Each path below is one point turned by a fixed rotation once a step. After each direction that follows a path, write how fast that rotation turns it, in degrees each step (0 if it stays still).
Each turn is a multiple of 5 degrees from 10 to 175, or 0.
Each row of a path follows its step; steps can be skipped.

step 0: [  2.0 -24.0   4.1  -4.6  10.0 -21.4 -11.5  18.4 -11.2  -2.0  25.6  -0.4
   9.0 -14.2  28.8  -4.7  11.9  -4.1   3.6  56.7  -0.8 -19.1  17.5 -17.5
  -5.6  -3.2  -0.9  -8.3  16.5  -5.4  13.0  11.1 -13.7   0.1   9.8 -12.5
  -2.6   1.9   1.2  -2.7 -14.4  26.7 -20.4]
step 1: [ -4.5 -12.8  -2.6 -30.6   2.5  -3.4  -5.6  21.8 -17.5  19.9  11.7   0.6
  -0.8 -23.3  -3.9  -2.5  -2.2   3.1  -7.8  16.2  14.2  20.3 -21.0  -9.4
  -5.1   6.1 -21.8 -33.7   4.2 -12.0  27.1   5.4  -6.8  15.9  27.6 -12.6
  33.7  -5.5  22.0  -3.9 -13.4   2.1  -7.3]
step 2: [ -9.0  -4.7 -13.2  -7.7  29.9  -7.6  10.1  27.9 -24.1  -0.6  11.7   4.7
   6.8 -13.9  -3.1  -8.8  17.2  15.4  -6.9  42.2  19.6  12.7   1.0  34.5
   1.9 -22.8   6.4 -15.2  -9.3   3.1 -18.7  -3.2   6.0   2.3   8.6  -2.8
  27.6   8.5  -4.9   1.6  -1.9 -25.4 -25.3]
step 3: [  7.1 -14.3 -26.1  -7.6   6.8  -7.5  25.9  16.0 -34.3 -24.0  10.2  -3.6
  -2.9  -8.0   5.4  19.8  12.2  17.8  33.8   9.4  18.0  10.8   8.6   7.8
 -20.1   2.2  20.4 -16.2  -2.1  -6.1  24.1 -26.0  -6.9  22.3   2.2 -13.4
  -5.5  -0.8  22.6  15.7  13.7  -0.9  -8.7]
step 4: [ 34.8   2.8 -21.8   6.2   1.0  25.5  10.4   6.7 -26.0   5.5  -5.2 -16.7
  14.0  23.1  20.5   0.0  29.0  -5.9 -16.8  27.9  20.7 -13.3  -5.0   8.6
  -1.5 -18.9  17.0 -19.1  13.9 -14.1  19.0  -5.7 -12.5  10.7  19.8   1.9
  -2.0   6.9  15.1  -0.5 -11.3   1.0   6.5]
step 6: [ -9.1 -19.3   9.1  -8.6  11.6  -8.5  -2.5  25.6 -25.4  -4.8  12.1 -42.7
  16.7   2.2   3.1 -15.2  17.7   6.2  -5.3   3.0  16.1 -24.0   5.4   0.9
 -13.3 -14.9  -3.8   4.7   7.5  23.9  10.0   1.3  37.6   5.9  35.4  12.1
 -11.6   0.1  18.5  -9.0   4.9  -5.1  -9.8]
step 8: [ -0.1 -17.6 -17.3  -5.3  19.4 -13.1  19.9  -1.5 -17.7 -13.3 -13.6  -4.1
  35.4  -2.0 -10.2  -3.2  27.5   3.0 -14.8  20.9  -4.3 -23.4  23.6 -14.9
  -9.8 -17.1  18.0  -0.2   1.0  26.5 -19.1   2.0 -19.3 -21.7   6.1  -4.9
  10.8   3.5  20.4  19.3   0.7  -3.5  18.7]
step 9: [-10.7 -21.7 -10.6 -27.5  -5.4  -9.3   1.1 -11.7 -17.8   2.2  13.0  -5.7
  17.5 -11.2  -1.2  25.7  21.9 -13.1  18.0  -5.3 -18.1  -9.4  19.6 -14.6
  -0.8 -11.1 -12.2 -17.2  10.4  -9.6   4.5   9.3 -19.6   4.9  26.5 -19.3
 -25.7  19.4  33.7  -0.6 -19.4  -8.0  12.6]
step 10: [  1.7  -0.2  -0.9 -20.3  10.1  -7.9   2.8 -29.9  -7.8  18.2 -19.6 -15.8
  10.5 -13.0  -7.7 -18.5   0.9  -2.1 -20.7  17.4  22.9 -10.1  -0.2  19.7
  10.1 -13.1 -18.5 -25.0  12.1   8.7 -10.9  19.6  -3.6   8.8  16.1  -8.9
 -15.1 -10.3  38.7   3.0 -30.4 -22.0  -5.9]
Speeds:
[  0.4  -0.3  -9.0   6.9  -5.7   3.5  -2.6   1.0  -2.0   0.3   2.3   1.2
  -7.4  -1.4   6.5  -4.0  -3.7  -3.8   6.5  -5.0   2.8   2.5  -1.4   5.8
   0.0  -5.8   4.5 -11.8   2.6   4.7 -13.3   1.8   0.6   0.8   3.9  -1.3
  -5.2  -5.4   2.1   3.1  -2.1   5.2   6.6] -> 55
[ 3.3 12.7  2.1  2.7  1.1 -0.1  4.9  4.0  3.1 -2.8 -5.4  6.9  9.7 -7.9
 -2.0 -4.8  0.0 -2.3 -1.1  5.5  2.4  4.8 -5.9  3.8  5.5 -4.2 -7.2 -3.5
  4.1 -1.6  0.6  2.8 -3.2 -2.6 -1.7  9.1 -0.5 -1.7 -2.2  4.5  1.7 -5.9
  9.7] -> 125
[ -4.9   2.2  -7.3  -7.1  -0.4   0.5   4.4  -4.1   1.0   4.8  -4.3   5.2
   1.0   5.1  -6.6  -4.9  -4.3  -7.1 -11.6  -0.5   6.8  -1.0  -6.3   0.9
  -4.3  -6.0   7.4   1.7  -4.1  -4.7  -5.0  -3.5  -2.3  -3.8  -0.5  -3.0
  10.0  -1.0  -4.4  -5.0  -3.7   3.5   1.9] -> 120
[ 3.1 -0.5  0.1 -0.8 -4.3  9.2 -3.5 -0.7 -3.2  1.2 -7.2  1.8 -1.9  5.7
 -3.0 -3.7  8.6  0.7 -2.5 -2.3  0.1  5.2 -4.1 -6.6 10.0 -3.1 -8.1 -0.2
 -0.5  0.6 -1.6 -0.2  2.3 15.4 -5.2  1.0  4.2  1.1  6.1  0.9 -7.6  4.4
 -2.9] -> 125
[  7.6  -0.4   3.0  11.7   4.8  -7.5   6.1   2.6  -0.9  11.4  -1.5   1.8
  -2.0   4.5   3.4  -0.8   6.3   1.6  -9.7   1.5  -1.0 -10.1   4.7   1.9
  -0.8  -3.8  -2.9   0.1   2.1   7.5  -3.4   0.0   3.4   3.3   1.0  -1.3
   3.3  -9.1  -2.2  -3.3   0.2  -4.7  -0.1] -> 170
[ -5.8  -5.5   2.8   1.7   2.8  -2.2  -2.6  -1.0  -4.3  -3.2  -3.4  -1.9
   7.8   0.5   7.5  -2.9  -2.6  -1.6  -5.7  -6.1   4.4  11.3   3.2  -2.6
  -6.7   7.6  -1.4  -6.9  -1.4   1.2  -5.7  -8.2   4.1   4.2  -2.5   6.1
  -0.1  -1.2  -7.2  -0.4  -2.4 -10.4  -3.4] -> 80
[  0.8   4.5   2.3  -2.6  -2.4  -1.7 -10.3   3.4  10.3  -2.8   2.8   5.8
  -3.1   1.3   4.0  -0.6  -1.7 -10.7  -4.3   8.3  10.7  -4.4  -0.9  -6.1
   0.4   6.2  -1.9   2.7   0.9   2.3  -2.5  -4.6   8.4   2.1   5.5  -1.9
  -2.8  -0.1   8.3  -0.1   5.3  -1.8  -0.9] -> 65
[-4.4 -3.7  0.3 -1.9 -5.8  1.4 -6.2 -0.9 -1.5  4.8  4.5  1.5  3.1  0.8
  3.0  6.1 15.2 -2.4  2.1 -0.9  6.9 -5.3 -6.2 -2.2 -1.6  8.1  0.4 -0.5
 -0.3 -3.2  1.5  9.3 -2.4 -5.2 -2.9  0.5  1.6 -8.0 -6.8  6.2 -6.4 -2.3
  5.7] -> 85
